Each row is where one point has got to under a steady rotation. How many ticks took it there?
The counts run from 0 to 295.
[ -1 -47 -15  16 -24  19  29   6  22  -7 -19  51   3  19 -20  14 -32 -16
  40   2 -17 -17 -21 -47 -52 -44   7  -8   3  38 -25  -4  50   5 -13 -47
  55 -24  -9 -56 -23 -16 -55  17  15  30 -19   6  35  37  37 -12  -6  -4
  -5  37   8 -16   9   3   5   3  28 -10  30 -11  64]  164
[ 38  -7   3   9  -4  43  22   5  26  21  45 -20 -17 -18  -5 -15  43  -6
  22  48  45  12 -23   1  46 -41 -23   5  12   6  -4  25 -32 -23 -29 -25
 -26 -25 -14 -18  11 -11 -45  37 -23  49  46  24  45 -10  48  38  20  24
 -27 -20   2  18  31 -38  15 -25  -4 -61  19  -6  46]  179
[ -3 -31 -25   5  24  38  -5 -22 -12   5  33  51   8  23 -12   4   0  22
  -3  77  21 -16   8 -46 -56 -20  36 -11  15  18 -33  12  65  -3 -14  -9
  31  24 -24 -28  13 -35 -15   9  -2  31  31  25  62  42   2   4 -11 -29
  14  52  -6 -12 -17  -9 -23  14   9 -34  26 -47   4]  267
[ 27  53  35   5  -4 -31   9 -12   1  -8 -18 -27  26   4  27 -12 -32  17
  39 -39   1   4  12  70  37   7 -27  21 -10 -12   5 -20 -26  16  29  18
 -37  32  28  17  -8  34  47  13 -17 -49   6 -36 -77 -64  -2 -18  20  59
   2 -48  14  41  22  18  10  13 -18   5 -28  41  16]  219
[-19   5  13  20  -7   7 -18 -18 -10 -35  31 -37  -2 -34  32 -11 -31  -8
  25 -15 -11  -5  51  28 -34  27  26 -23 -28  19  19  19  35  -3  20   6
  44 -36   9  69  29  30   4  19  11 -71 -29 -20 -18  -3 -32 -19 -46   5
   8 -13  52 -37 -23   1 -17  59  11  34  -7 -46  -2]  292
[ 12  18  -4 -31   3  58  30  -9  41  20 -17 -28 -25  -5   2 -31  34 -34
   0  66  10  -6 -17   9  -6  -9 -25 -16 -11   0  -6  13  38 -15 -22   4
  -6   7 -65  13  52  13 -40  12  21  28   7 -12  19  -6  -4  57  12  49
 -62 -45   8 -10  24 -45   7 -15 -10  -1  53  55 -34]  184
[  8  10  17 -21  -9  15 -27 -16 -24 -31  24 -17  40   0  -3 -29 -15 -18
   8  36  -8 -50  29  59 -29  10 -19 -32  18 -15  15  11  -7  16  31 -10
  28   7  -1  46  67  40 -19 -19  13 -20 -34 -21 -54 -50 -26   2  -8  51
  29 -26   1  12  -3  36   9  42  11  37  27  -4 -48]  26
[  8  37  29 -23 -18 -39 -33   0  -6 -21  14 -31  -7 -10  27 -11 -37 -10
  22 -36  25   9  10  29  32  10 -22 -25   9 -27  20  -4 -66 -10  -5  35
 -43  33  30  49   2  35  17  -8   1 -44  52  -9 -38 -52 -25   4  34  30
 -14 -48  13  34  25   7  18  -9 -22  13 -52  41   7]  217
[-11  26  22 -38 -27 -26 -29  15 -17 -22  -1 -37   3 -26  38   0 -25 -23
  26 -26  21  19  10   8  33  19 -13 -34   2 -43  37  -1 -75 -15 -16  25
 -64  41  12  38   9  19  30 -22 -14 -26  40 -13 -21 -31 -27  14  29  23
   4 -52  17   4  27  15  20 -25 -18  17 -54  45  -1]  216
[ -7 -36   8  14   6  23 -29  25   0  -5  38  -9 -23  -5   0 -22  24 -38
 -16  43   6  17  -7 -17 -18 -25  -7 -34  33 -31  48  46 -61 -54   0  -7
  -9 -26  11  27  35  18   1 -37  30  -2  21  23  74  33   3   8 -15 -50
  29  -6   2 -50  11  22   1 -23 -13  10  37 -51   2]  8
[  5 -16  40 -10 -51   8   9  -8   3  -4 -62  52  41 -80 -15  -9   9 -36
 -17 -33  15  13 -23  -7  48  23  37  21 -17 -10  -6 -50   2  24  65 -19
 -14   3 -20 -47 -12 -14  -8 -25 -18  28  -9   8   1  -7 -31 -10  25  -9
  -5  32 -30 -32 -16  27  35  11  21 -37  26  60  23]  147
[-41 -31 -14  -5  13  12 -30 -24 -41  -2  56  10 -24 -22 -55 -10  -1  37
 -33  62  47   1  30 -18  -2 -15  16  -6  -3   4 -41  64  35 -12 -15  40
  31 -18 -10 -12  47  -2  -4   4  17  -3  49  22  45  33  -5  -4 -30 -18
  44   2   6  -5 -21 -10 -11  18  11  -8  40 -61  16]  105
[-60 -34  -1   5  26   5 -57 -12  -2   7  22 -22  42  23   7 -19  -5   3
   2  35  -6 -12  27  28  -2 -24  14  11 -29 -15 -11  25  13   0  44  14
 -21  63  25 -11  26  14  42  45  34 -29   7  14  -1   9  -3 -37 -15   4
  62 -73   6 -17  26   5   4 -19 -66 -11  55 -39  -7]  204
[-61   0 -34 -12  24  23   2 -21   2   5  47 -30 -21  13  40   4 -62  20
  31  11   2 -16  34   7 -10 -38 -14 -22   7  13   7  50   3 -30 -36  14
  -7  40  15  11  37  51  32  18  35 -19  62  34  10  22  27  -6   8 -32
  -5 -51  29   9  17 -18   1 -27 -50  13  28 -69  -3]  201
[ 22  61  36  -1  -9 -35  -4  -5   0 -13   4 -32  -1  -6  28 -25 -33   4
  27 -48  21   7  23  58  37   9 -26  -3   1 -16  18  -5 -38  -1  15  33
 -34  31  27  29  -6  37  28   9   6 -54  23 -18 -57 -62 -15  -7  22  47
 -11 -45   7  41  14   5  15  11 -16   3 -35  33  14]  218
[  5 -25  10 -23  -1  13  -6  11  14  29  31 -59  -2 -15 -31 -12  37  25
   7  47  17  12 -18  26  75 -28 -40  22  -4 -16 -13  38 -11  -9 -23  21
 -22 -30  20  15  34  16 -37  19  12  18  12  -4  -2 -24  42  13  20  70
  19 -82  38  14  42 -29  21 -38  -8 -10  26  44  43]  17
[-58 -20  16  -2 -57 -39 -29   4 -38 -18 -26  16  43 -73 -24  -9 -17 -28
 -53 -10  10   4  28   4  50   3  24   0 -20 -14 -17  -6 -31  45   9  13
 -50  26  37 -35 -17 -17 -59  -4 -12  20  14  18   3   7 -32  -9   3  21
  37 -33 -17   0   1   1  39  -6  -6  -8 -25  17  11]  46
[-27 -17 -42   0  15 -18  -2 -13 -25 -10  39 -28   0  17  18  22 -45  32
  -1 -27 -35 -18  35  36   4  -4 -41  12  15   0  -3  49 -15  11 -23  -9
  -6  -7  53  10  10  47  -4  -7  -2  20 -27 -14 -73 -22  41 -42   6  13
  31 -36   4  59  -8 -24  -1 -15  -9  64 -12 -55 -29]  33
[-40  17   0  -6 -26 -48  11   5 -21 -32 -41  10  18  -1 -29   9 -80  21
  27 -54 -15 -17  16  11  -1 -13 -13  14 -23  25 -40   3  38  43 -12  36
  32  12  19 -32 -24  14 -14  15  20 -18 -10 -20 -58  -7   7 -21 -17  57
  13 -27  26  26  16  19   3  21  24  36  -8  44  37]  225
[ 56  30  58  15  -2 -11  -1  11   1 -10 -74  52  30   9 -17 -46  47 -24
 -13  45  -3  21  -2   6 -15   3  39  26  12 -11 -17 -56  11   7  49  16
  -3  20  -4  -1 -31 -37 -39 -17   3   3 -22 -16  16 -15 -37   3 -13  39
   9  27 -11 -18   6  23  13  26  26 -29   0  68  -3]  249
[ 56  13  20  21  -4  -1  32  22  56   1 -33   3  -4  44  50   6 -15 -14
  61 -51 -33   0 -24 -13 -37 -23   1  10  13  18  16 -35  -2 -24  10 -44
  18 -25  26  27 -62  26 -32  18   6  -8 -43 -11 -12 -21  36 -25  23   8
 -39  22  31   1  32   4   8   5  21  -8 -20  21  53]  158
[-38  15  13 -18 -27 -20   7  -7 -28 -12 -21 -31  10 -70  16 -12  -4 -22
  -5 -20  -7  36   5  38  70  40 -20  -7 -15 -33  40  21 -52   2  -5  27
 -83  16   5  15  27   0  41 -38 -24  17  13 -20 -33 -11 -24  26   2  12
  11 -63   3  -3   2   6   8 -16 -24  35 -31  32 -37]  214
[ 20 -25  -2 -45  -1  31 -23  -4  17   2  56 -49  22 -21  -2  21  34  23
  53  48  47   7   4 -17   6  12  29 -21 -28 -10 -25  10  42   2 -36   0
   3   1 -24  33  15 -25  -4  48 -43  -4  47 -22  14 -19 -10  30  15  52
 -16 -33  61   1  22 -37  -3   3   1 -41 -24  44  49]  283
[ 29   4  39  -2 -74 -27  -7  20   5 -14 -23  28 -30 -58 -40  -4   1 -54
 -45 -50  40  10 -13 -10  30  19   1 -21   2  -7  -3  -7 -44  18  10 -12
   0 -38  -7  -2 -26   3 -80  -5 -18  15 -18   2  -5 -20 -34  12  23  11
 -28  41 -32  10 -10   1  32  25  49 -11 -20  50  29]  150
[ 42  31  -1  -1  -9 -10  37  -3   9  -9 -52  27  52  19  35  17 -26 -11
  66 -31 -17  -8 -10  16 -10   0  -8  25 -10  11 -17 -54  13  33  10 -22
 -28  53   2 -40 -53 -12  31  22 -40   8  -8 -33 -58 -43   5 -17  15  54
 -24  -5  -9  27  12  12   1   6  -4 -17 -30  59  10]  57
[-12  12  19  38   0 -63 -35  19 -37 -34 -21  54  11  34   9 -13 -45 -15
 -14 -43 -25 -12  16  -4 -51  -6  11  -4  25 -13  12   3 -54  -5  33  10
  -9  30  56 -15 -46  12  21 -30  19 -37 -16   5 -15   3 -13 -55 -20 -42
  49  40 -37  15 -14  40  -2   8   0  31 -25 -31  -6]  233
[ 80  23  -4   9  24 -30  15  18  -6  -6  -6  22 -35  59  -6   1  29   3
  -2  19  -5  10 -12 -13 -63  11 -14  -7  29  -2 -13  10   2   6 -32 -17
   6 -38   3  27 -47 -27 -52  -9 -29  20 -54 -44 -11 -13  10  15 -18  34
 -10  43 -12  46   3 -35 -15  12  43  33 -74  32 -16]  256
[-13 -42 -12  15  -5  32  38   7  18 -13  24   8  -3  13 -33  10 -30  -2
  64   7  -7 -15 -29 -34 -27 -47 -22 -11 -12  27  -8  30  47 -15 -17 -26
  70 -33 -22 -43  24  10   2  18   8  15   9   9  35  42  59   5 -29  -1
   2   4  30 -25   7  23 -16   5  25  -6  77 -25  67]  0
[-31  -1  14 -36 -23  28   2  -5   0 -19 -29 -43  32 -23  14 -17 -19 -12
  39  40 -17 -15  30  22   7 -17  -8 -35  11  -2  20  -8  29 -12  -9  28
  26  -1  -2  61  75  36 -47 -30  34 -27   1  -5  -2 -13 -15  26   6  59
   7 -72  58 -34  26  36  23   8   9  23  31  31   4]  23
[ 50 -14   0   9  -2  42  13  10  23  34  54  -2 -15  -9  -5  -8  38 -19
  23  48  44  12 -41 -11  28 -41 -19 -11  25  -7   4  18 -44 -31 -24 -33
 -36  -4 -25 -24  20 -11 -18  26 -36  56  54  25  43 -12  37  39  30   5
 -22  -1 -26  21  18 -25   6 -25  -8 -60  18  -2  19]  178
[-44 -47  -3  13  20  -3 -18  -9 -34   8  25 -20 -16 -38 -44 -30  47  38
 -59  52   5  33  29  12  30  15  18  20 -19  -4 -26  73  20  -3   8  39
  -4 -45  20  10  32  -5  -9   4  15  -1  -3   4  36  40  -7  -6 -59  -5
  66 -26  16 -25 -20 -33 -16  -1   2  16  24 -46  -9]  107
[-75 -16  -3  -4 -11  20 -11 -39 -39 -16  16   6  39 -66 -25 -23 -29 -13
 -16  36  34 -14  30  28  44  -6  -3 -10 -19   0 -12  32   5  14  31  18
 -27  45  -7 -55  65   8  42   8  -3   6  61  32   5   3 -13  -1 -12  -4
  27 -44 -10  -6 -16  15   6  15 -27 -14  64 -31 -17]  207
[ 21   3  36  -4 -10  23 -29  10  10 -30  21 -30  10  24   3 -41  23 -54
  27  72   0 -35  22  17 -54 -16   2 -45   0  -3  24   0   1  -9   1  -4
  40  -2 -19  56  49   6 -57  12  17 -30 -28 -16  17  -3 -22  34 -16  58
   1 -48  43 -30  31  10  -2  33  -5  11  13  18 -25]  188
[-65 -21  -5 -10   1  19 -31 -26 -25   2  36   7  32 -23 -20 -20 -19  -6
 -25  34  28 -21  24  28  19 -11   3   0 -18 -14 -15  23   9  10  40  14
 -32  59 -11 -43  57  15  54  18  21   4  45  22  -9  -3 -18  -6  -1  -1
  29 -38 -29  -5  -9  12   2  13 -48 -17  74 -38 -29]  206
[ 65  22   1 -26 -23   6  37  19  33   3 -39  19 -43  12  40  18 -17 -43
  27 -58 -10  10 -42 -24 -23  26 -15 -33  27 -17  23 -19 -33 -18 -19 -40
 -12 -20 -35  30 -31  21 -15 -37 -18  27 -30 -19 -28 -23  -2  13  35 -16
 -69  46 -13  15   4  -3  12  -7  32  20 -32  60  -5]  155
[  9  17   3 -35  -4 -11   4   3 -11 -13 -23  -6  60  13  14  20 -37  11
  75 -31  -3 -19 -11  18  13  19 -23  -1 -15 -23 -17 -37  12  32  16  -1
 -16  65  -8 -27  -3  11  73   5 -25 -10  20 -29 -66 -46  -6 -13  25  53
   4 -25  12  26  24  36  -1   6  -9  12 -17  61  12]  221
[-23   7 -16   3  -2 -45  17   5  -5 -19 -70  66 -12  52  -6   6 -42 -24
 -11 -23 -41 -23   1 -28 -85  12   0  -1 -23   5 -28  -3  45  32 -10  -1
  15  40 -17 -56 -52 -19 -11 -13  22  11 -52 -15 -19  28 -15 -15 -35  -5
 -17  21 -21  -9  -1  -9 -12  -4   6  43   1  32 -31]  64
